128 stands for zero in the data rows.
Some points:
[127  94 102 160 133 134 141 157 122 129 126 153 152  96 110  96 126 121
 126 133 185 159 157 121 114 112 151  94 114  87 158 123 114 100 137 147
 123 126 122 139 113 106 125  99 134  42 151 108 102 135 122 135 120 127
 148]
[100 147 146 142 121 128 138 152 146  87 119 115  99 155  31 111 117 110
 108 160 116 142  94 148 161 105 112  90 116 141 141 148 100 120 159 112
 108 136 114 157 135 133 126 142 104  92 157 123 139 124 104 134 154 132
 123]
[106  91 145  96 125  95 139 182 150 179 142 122 106 122 141 128 118 141
 150 137 134 151 147 163 139 106 124 152 130 150 166 136 181 138 117 152
  95 114 178 126 125 125 143 120 129 165 130 129 122 114 120 139 123 147
 143]
[ 94 110 112 117 132 134 139 136 130 144 175 118 116 115 154 115 170 117
 130 133 117 120 154 148 130 173 129 147 112 196 100 118 146 140 115 138
 124 121 112 154  58 113 113 161 102 121 127 108 135 114 151 146 161 110
 194]
[111 170 142  46 152 108 111  74 125  82 141 139 146 125 116 142  99 115
 151 112 135 164 165 143  90 102 119 120 111 159 119 119 115 114 101 127
 167 186 106  77 142 127 108 150 122  80  94 144  95 103 110 140 113  78
 104]
[124 173 137 143 130 134 142 127 140 168  57 124 121 113 131 102 154 117
 149 123 155 110 120 139 102 123 151 107 148 143 114 127 116 138 112 112
 109 159 106 190 141 126 137  88  98 143  74 112 132 124 170 114 113 152
 108]
[125 155 121 115  97 113 111 135 145 107  91 114  97 123 142 122 126 142
  96 107  93 140 126 152 140 164  95 117 164  91 120 103  98 135 149 116
 136 141 106 101 163 107 112 110 171 115 121 158 135 134 149 173 112 160
 128]
[123 117 121 149 136  86  80 113 124 172 141 128 148 142  98 122 128 144
 107  92 126 139 121 163 135 147 132  98 127 134 139 139 142 111 169 140
 109 119 109 142 101 180 107  92 120 133 178 154  92 132 161 153 143  98
  81]
[126  95 158 101 112 148 113  79 126 134 174 147 118 117 108 166 144 147
 155 127 176 141 124 137  94 154 118 139  85 113 150 136 160 113 134 110
 129 120 109 145 128 124 124 128 149 123 133  86 154 173 127 130 146 159
 130]
[106 119 117 146 101 133 143  93 146 129  80 152 150 128  94 128 125 158
 134 150 134  86 141 153 148 142 107  91 147 108 132 119  60 155 140 121
 112 150 176  76 144 115 127 149 109 168 104  95 118 113 189 136 176 130
 120]
[139 111 187 179 118 144 136 149  99 123 138  83  60 122 172  89 152 123
 136 133 100 144 149  73 110 139 110 127 123  74 124 161  81  89 115 137
 162 121 119 106 123 120 132 142 139 132 137 142 116 103 158 132 143 134
  95]
[127  75 159 146 129 132 127 109 143 105 146 109 136 125 154 140 172 137
 133 150 149 129 123 137 106 143 127  80 158 138 131  83 203 119 130 145
 120 101 136 128 157 148 143 165 115  80  91 120 132 162  96 148 136 151
  84]
[162  96 116 133 149 144 109 167  93 118 116 120  96 143 101 158  89 116
 161 107  95 138 137 157 161 128 134 135 138 117 137 107 126 108 117 155
 116 146 131 143 104 147 133 134 132 101 106 125 117 140 187  99 143 154
 132]
[137 164 139 141 142 116 133 154 112 154  81  89 166 126 114 133 161 103
 154 132 101 100 101 104 124 139 119 122 115 109 122 158 133 126 149 128
 172 106 153  90  93  89 108  85 130 120 122 122 135 168 119 170 160 107
 131]
[ 95 140  91 165 119 109 162 102  91 123 197 109 106 129 104 111 184 143
 152 134 134 133 108 163 154 107 155 151  93 145 121 136 175 153 104 139
  79 162 110  77 135 105 151 124 211 135 146 105 132 112 134 117 146 117
 119]
[ 78 172 154 143 140 127  95 103 145 101 144 121 174  97 130 148 104 123
 144 162 137 142 130  72 166 178 115 176 176  84 136 145 156 158 127 130
 145 138 143 164 120 148 129  97 142 133 126 144 117 108 140  99 118 130
 103]
[128 113 159 119 103 155 139 154 130 109  85 119 105 118 157 101 118 117
  91 129  98 125 161  64 141 125 150 112 123 133 149 147 167 154 140 122
 137 150 133  88 100 154 125  92 139 167 132 107 105 167 129 150 152 123
 134]
[109 132 157 126 150  88 121  78  98 130  92 148 144 108  80 126 120 115
 128  87 140 150 172 103 154 154 129  91 146 121 118 121  80 159 137 148
 159 124 133 160 125 154 157 159 140 178 112 149 126 151 112 180 163 146
 157]
[124 157 112 159 129 119 109 108 127 166 132 123  96 109 132 140 142 156
 160 129 113  89 125 146 153 122 156 115 142 137 141 126  86 138 160 107
 169 186 152 128 169 123 136 109  68 131 138 106  86 135 143 163 126 173
 165]
[117  86 142 101 120 123  77 128  82 135 115 139 148 136  95 104 187 127
 106 159 109  71 107  88 144 108 152  95 143 116 146 154  90 118 119 109
 135 166 132 118 113  93 112 129 124 144  52 165 148 126 105 112 126 163
 140]
[127 129 100 121 140 158 161 101 139 131 121 123 126 135 160 143 115 186
 122 164 135 129 107 132 112 122 138 107 114 116 113 112 178 110 115 142
 113  90 100 151 114 109 142  89 115 156 101 173 107 112 115 115 142 143
 198]
[ 92 124 175 145 144 149 118  89 138 153  73 106 166  99 161 134 127 179
 126 124 142 110 121 125 136  81 100 139 136 108 160 117 112 133 112 122
 112 225 117 181 102 116 133 177 127  97 142 157 155 146 156 115 122  93
 135]
[134 122 125 142 119 128 105 110 181 120 184 143 142 120 144 150 167 100
 136 107  91 130 138 170 127 123 122  83 122 146 109 127 146 107  98 104
 109 143 149 152  86  99 109 119 205 171 135 120 113 118  96 111 112 133
 126]
[137 174 138 124 125 116  82 161 142 122 130 154 111 160 154 102 164 178
 119 152 148 118 135  85 121 120 148 126  92 147 123 124  96 144 124 158
 100 120 151 125 126 116 106 169 143 148 148 142 150 129 108 124 153 141
 131]
[ 89 109 151 126 154 159 146 153 138 161 121 144 136 159 151 137 130 138
 106 141 118 119 126 140 136 138 141 122 127 147 113 131  99 155  54 130
 144 144 124  79 124 149 107 113 133 127 182 132 160 143  92 128 144 153
 118]
[156 108 127 147 118 134 140 126  92 112  66 124 172 132 165 118 137 111
 122 149 145 146 129 170 138 137 103 167 140 157 155 135 107  91 132 154
 102 133 106 128 171 160 135 133 143 139 123 128 119 101  95 133 154 136
 154]
[123  80 134 127 112 144 104 133 130 156 105 147 134 157 178 118  69 100
 153 112 128 120 124 132 123 109 136 147 125 117 107 105 147 113 144 122
 145  35 105 104 128 101 152 121 119 187 135 102 132 154 130 142 126 101
 117]
[159 148 142 132 114 146 143 128 121 169 183 104 144  80 103 116 121 135
  87  81  97 103 116  62 137 129  94 159 129 102 102 112 101 102 119 118
 102 142 157 140 158 147 134 104 155 108 111 121 149 118 117 161 144 120
 112]
[107  88 114 114 138 168 147 130 156 178  66 132 122 143  74 149 172 167
  81 144 113 177 126 123 111 147 119 145 110 161  99 130 141 130 132 163
 206 128 150  96  78 135 172 184 169 138 116  90 117 128 116 114  59 129
 119]
[145 129  81 135 172 119  98 141 122 113 131 110  96  83 121 135 134 112
 146 142 157 132  97 123 130 108 123  94 133 127 167  94 107  79 138 127
 118 138 119 109  79 174 137 131 105 176 155 111 149 124 149 158 143 132
  96]
[135 153  81 143 106  97 126 168 138 168 144 123 166 128 141 134 130 159
 157 153 109 143 133  78 131 134 108 137 143 108 160 134  93 162 100 125
 152 143  94 165 130 154 128 158 140 134  81 129 111 136 135 167 104 103
 114]
[127 122 181 103 155 134 105  82 150 112 136  87 116 120  99 139 168  82
 105 173 127  95 135 152  99 126 176 107 120 108 142 116  80 164 102 111
 120  78 152 114 167 123 105 128 182 114 151 122 121 112 146 149  85  72
 165]
[113 102 117 107 111 101 141 121 166 116 156 104 125 114 169 168 124 116
 134 125 155 127 121 147 125 163 194 136 128 143 139 132  60 111 140 134
  79 153 132 104  87 109 142 161 133 140 112 137 119 150  91 117 118 136
 113]
[129 110 135 115 152 160 147 166 118 119 179 112 145 114 156 104 119 154
  91 112 142 128 137 156 133 133  93 132 121 199 130 138  89 175 150 117
 182  81 127  97 120 120 140  87 145 153 103 152 146 187 138  96 142 125
 131]
[130 141 126 109 169 125 170 152 142 104 195 109 132 175 103 104 170 139
 156 120  90  85 130 146 133 127 149 133 160  97 139 155 154 109 167 166
 113 158  90 115 154 134 130 157 136 165 172 110 142 129 126 103 118 119
 147]
[142 137 160 133 116 124 153 100 106  89 110 179 118 127  86 148 140 133
 171 104 108 140  91 101  93 134  99 136 177 161 153 128 112 135 142 148
  97 127 145 106  82 127 133  91  96  88 184 166 140 111 117 118  94  72
 129]
[ 85 161 126 117 129 133 110  88 142 120 145 152 181 102 122 135 159  91
 151 169  91 144 141  78 126 117 111 100 105 139 126 148 121 127 138 111
  94  81 129 107 132 161 165 128 113 122 179 170 131 155 193 131  65 160
 138]
[181 120  83 139 103 148 137  90 117 140 118 136 140 105 131 129 127  98
 119 110 161 112 102 138 107 118 144 119 151  88 119 144 168 164 126 130
 103  95 142 130 112 122 139 194 105 121 149 148 119 139 112 121 145 133
 117]
[107 100 106 132 183 129 118 133 112 126 103 141 135 124 183 148 113 152
 106 100  97 162  79  84 111 158 137 123 129 140 152 139 175 145 139 122
  92 100 125 146 169  99 129 169 120 109 117  81 116 101 149 116 169 162
 140]
[125  56 121 106 133 140 125 170 146  80  64 103 105 113 154 108 196 127
 166  89 131  94 146  90 146 127 120 133  72 125 123 134 139 132 150 112
 152 118 139 136 125 119 139 103 117 141 143 173 127 140 104 119 137  91
 138]
[110  94 130 159 133 115 147 155 110 156 133 120 141 134 148 152 112 111
 119 132 145 154 134 139  98 129 115 111  91 121 122  96 183 177 159 126
 134 154 121 128 130 118 115 140 115 165 122 118 154 105 114 117 110 148
 167]
[ 97 135 111 147 143  94 135 145  91  67 117 149 112 122  80 127 124 135
 100 170  69  73 123 178  91 121 138 127  86 118 136 127 122 149 133 141
 113 135 122 182 140 122 127 135 108 167 165 147 120 141  92 127 142 118
  81]
Along one direction, these points spread out more than along any other. Take the direction at right angles to it along which they spread out most. Then take the direction at right angles to both along which they spread out most. Go by this last direction. For each point below, how far along it does it lie, from 0 to 99? The average is 50, and the first point in the table lies past the average. One standard deviation of the points above along it is 16.
[125  56 121 106 133 140 125 170 146  80  64 103 105 113 154 108 196 127
 166  89 131  94 146  90 146 127 120 133  72 125 123 134 139 132 150 112
 152 118 139 136 125 119 139 103 117 141 143 173 127 140 104 119 137  91
 138] 24
[135 153  81 143 106  97 126 168 138 168 144 123 166 128 141 134 130 159
 157 153 109 143 133  78 131 134 108 137 143 108 160 134  93 162 100 125
 152 143  94 165 130 154 128 158 140 134  81 129 111 136 135 167 104 103
 114] 61
[156 108 127 147 118 134 140 126  92 112  66 124 172 132 165 118 137 111
 122 149 145 146 129 170 138 137 103 167 140 157 155 135 107  91 132 154
 102 133 106 128 171 160 135 133 143 139 123 128 119 101  95 133 154 136
 154] 65
[ 85 161 126 117 129 133 110  88 142 120 145 152 181 102 122 135 159  91
 151 169  91 144 141  78 126 117 111 100 105 139 126 148 121 127 138 111
  94  81 129 107 132 161 165 128 113 122 179 170 131 155 193 131  65 160
 138] 45
[124 157 112 159 129 119 109 108 127 166 132 123  96 109 132 140 142 156
 160 129 113  89 125 146 153 122 156 115 142 137 141 126  86 138 160 107
 169 186 152 128 169 123 136 109  68 131 138 106  86 135 143 163 126 173
 165] 62
[100 147 146 142 121 128 138 152 146  87 119 115  99 155  31 111 117 110
 108 160 116 142  94 148 161 105 112  90 116 141 141 148 100 120 159 112
 108 136 114 157 135 133 126 142 104  92 157 123 139 124 104 134 154 132
 123] 49
[134 122 125 142 119 128 105 110 181 120 184 143 142 120 144 150 167 100
 136 107  91 130 138 170 127 123 122  83 122 146 109 127 146 107  98 104
 109 143 149 152  86  99 109 119 205 171 135 120 113 118  96 111 112 133
 126] 39
[123  80 134 127 112 144 104 133 130 156 105 147 134 157 178 118  69 100
 153 112 128 120 124 132 123 109 136 147 125 117 107 105 147 113 144 122
 145  35 105 104 128 101 152 121 119 187 135 102 132 154 130 142 126 101
 117] 47
[139 111 187 179 118 144 136 149  99 123 138  83  60 122 172  89 152 123
 136 133 100 144 149  73 110 139 110 127 123  74 124 161  81  89 115 137
 162 121 119 106 123 120 132 142 139 132 137 142 116 103 158 132 143 134
  95] 28
[109 132 157 126 150  88 121  78  98 130  92 148 144 108  80 126 120 115
 128  87 140 150 172 103 154 154 129  91 146 121 118 121  80 159 137 148
 159 124 133 160 125 154 157 159 140 178 112 149 126 151 112 180 163 146
 157] 53
[145 129  81 135 172 119  98 141 122 113 131 110  96  83 121 135 134 112
 146 142 157 132  97 123 130 108 123  94 133 127 167  94 107  79 138 127
 118 138 119 109  79 174 137 131 105 176 155 111 149 124 149 158 143 132
  96] 61
[ 92 124 175 145 144 149 118  89 138 153  73 106 166  99 161 134 127 179
 126 124 142 110 121 125 136  81 100 139 136 108 160 117 112 133 112 122
 112 225 117 181 102 116 133 177 127  97 142 157 155 146 156 115 122  93
 135] 75
[127 129 100 121 140 158 161 101 139 131 121 123 126 135 160 143 115 186
 122 164 135 129 107 132 112 122 138 107 114 116 113 112 178 110 115 142
 113  90 100 151 114 109 142  89 115 156 101 173 107 112 115 115 142 143
 198] 67
